One turn moves each row of this set onto another row. After a few examples, where does it send each row asked below?
Zife: -1.18	-3.11	-0.02	-0.80	-1.13	-2.58	1.64	-5.22	-2.97	-0.47	0.45	-1.39
tig: -2.57	-3.20	-1.52	-0.45	-1.12	-2.36	1.40	-4.27	-4.03	0.58	-1.45	-1.09
basi: -1.52	-0.36	-2.88	0.21	-2.49	-0.65	-1.01	2.76	0.63	-0.40	-0.83	5.00
zatav: -0.45	-0.47	0.76	-0.62	1.29	-2.64	-0.09	-0.67	1.31	-2.31	3.20	5.42
vav: -2.42	-2.61	-1.66	-0.97	-1.91	-1.40	0.66	-4.01	-4.28	0.32	-1.52	-1.11
mifin: -0.21	-0.47	1.56	3.52	0.31	-0.43	-0.76	1.29	2.36	1.30	-2.45	2.33
tupo: -3.45	-0.98	-0.02	-1.78	1.99	-2.63	-0.89	-0.28	-3.05	3.39	-2.53	0.37
nela: -1.76	-1.73	-2.75	0.72	0.85	-4.75	1.79	1.93	1.45	0.18	0.23	4.96
Zev: -3.38	2.10	1.01	-1.17	1.79	-2.81	-0.86	0.92	-0.93	2.89	-2.31	0.90
vigis: -1.35	-3.10	-0.69	0.17	-2.90	-1.37	-0.28	-5.00	0.11	-1.59	1.64	5.31
neb: -1.35	-3.25	-0.67	0.17	-1.71	-2.72	0.65	-5.16	0.34	-1.51	2.30	5.15
sego: 0.09	1.68	1.55	0.79	2.14	-2.41	0.23	2.17	2.03	-0.23	0.61	1.03
reki: 0.15	1.73	1.49	1.23	-0.05	0.08	-1.44	2.27	1.73	-0.12	-0.86	1.39
Ges: -0.79	-0.49	2.20	3.34	0.20	-0.25	-0.87	1.02	2.73	1.69	-1.65	1.45
vemul: -1.32	0.46	-2.84	-1.22	-0.42	-3.15	0.31	3.04	0.68	-1.20	1.28	4.29
Doni: -3.39	-0.75	-0.04	-1.89	1.56	-1.94	-1.27	-0.14	-3.13	3.30	-2.66	0.33
fod: -1.65	0.43	-0.58	4.14	-3.33	0.03	2.72	-1.09	0.56	-0.43	1.56	0.09
Mufu: -3.43	1.76	1.08	-0.58	0.97	-1.78	-1.49	0.78	-1.00	3.22	-3.11	1.17
lusi: -1.21	-2.10	-0.68	-1.08	-1.69	-2.80	0.41	-4.65	0.02	-2.28	3.29	4.75
lefot: -0.42	-0.23	0.73	-0.25	-0.99	0.26	-1.99	-0.47	0.96	-2.25	1.82	5.75
Tubu: -3.30	-0.66	0.05	-2.03	1.73	-2.36	-0.99	-0.12	-3.09	3.26	-2.43	0.18
geral: -2.32	-1.94	-1.67	-1.77	-1.44	-2.02	0.85	-3.71	-4.39	-0.20	-0.66	-1.41
tiro: -3.77	0.84	0.24	-2.53	-1.36	-3.86	1.65	-4.67	0.27	-0.43	2.98	1.33
kibo: -4.27	-1.92	0.34	0.41	-1.20	-4.31	2.36	-5.98	1.12	1.52	0.72	2.44
rivul: -3.77	1.20	0.16	-2.15	-4.28	-0.34	-0.71	-4.27	-0.21	-0.36	1.31	1.73
pugu: -1.38	-4.24	-3.76	-0.36	-2.96	-1.63	0.98	-2.29	0.41	0.23	-3.04	3.82
Musi: -0.48	1.40	2.18	0.98	1.97	-2.20	-0.06	1.82	2.40	0.36	1.10	0.37
rapuz: -1.04	-2.40	-0.15	-1.41	-1.78	-1.76	1.07	-4.83	-3.27	-0.90	0.68	-1.61
dopub: -0.87	-1.15	-3.75	-4.10	-1.05	-3.72	1.71	-0.85	-0.13	-1.97	0.78	2.26
pas: -3.63	0.83	1.09	0.23	1.41	-2.50	-0.98	0.37	-0.65	3.69	-3.58	1.44
zafom: -1.83	-2.58	-2.83	2.13	-1.19	-2.32	0.39	1.67	1.38	0.88	-1.77	5.58
Lopo: -0.20	-0.47	1.62	2.93	2.48	-3.00	0.90	1.07	2.71	1.07	-1.03	1.89
kuzog: -1.30	-3.69	-0.09	-0.08	-1.80	-1.80	1.31	-5.45	-2.98	-0.11	-0.35	-1.09
Fupok: -1.64	0.50	-0.56	3.72	-1.95	-1.68	3.84	-1.16	0.74	-0.61	2.64	-0.09
vip: -1.12	-1.93	-0.69	-1.04	-2.77	-1.28	-0.57	-4.47	-0.16	-2.35	2.70	4.90
Raf: -0.90	-1.54	-3.91	-3.04	-3.79	-0.52	-0.31	-0.94	-0.51	-1.44	-1.27	2.88
vot: -0.48	1.45	2.09	1.43	-0.08	0.26	-1.54	1.96	2.12	0.53	-0.20	0.70
Nema: -0.78	-2.60	0.82	2.10	-0.89	-0.10	-1.32	-1.61	1.59	-0.77	-0.02	6.57
Tiva: -4.27	-1.59	0.25	0.80	-4.12	-0.69	0.10	-5.61	0.63	1.55	-0.99	2.77
Niv: -0.77	-0.56	2.19	2.95	2.24	-2.66	0.67	0.85	2.99	1.60	-0.39	1.13
gev: -3.43	-1.10	-0.01	-1.53	1.70	-2.20	-1.05	-0.31	-3.00	3.59	-2.79	0.43
Tiz: -3.55	1.22	1.11	-0.31	2.28	-3.54	-0.35	0.43	-0.67	3.47	-2.74	1.19
lal: -1.77	-0.20	-0.52	4.63	-2.47	-1.05	3.62	-1.44	0.90	-0.12	1.57	0.26
Sef: -0.86	-2.76	0.81	1.73	1.47	-2.98	0.47	-1.73	2.01	-0.82	1.38	6.32
lazit: -2.43	-2.58	-1.62	-1.41	-0.69	-2.97	1.65	-4.03	-4.11	0.05	-0.55	-1.44
Siref: -1.19	-2.87	-0.13	-0.79	-2.47	-0.97	0.68	-5.02	-3.30	-0.51	-0.20	-1.28
zaduf: -1.52	1.14	-0.55	3.23	-2.82	-0.62	3.03	-0.81	0.41	-0.98	2.58	-0.30
saf: -1.25	-3.89	-3.72	-1.41	-0.22	-4.96	2.91	-2.26	0.68	-0.22	-0.91	3.18

Lopo goes to -> mifin
zafom goes to -> basi
Where do these go?
saf goes to -> pugu
Tiva goes to -> rivul
zatav goes to -> Sef
Niv goes to -> Ges
tig goes to -> vav
rapuz goes to -> Zife
Fupok goes to -> lal
neb goes to -> vigis
pas goes to -> Mufu
Doni goes to -> Tubu

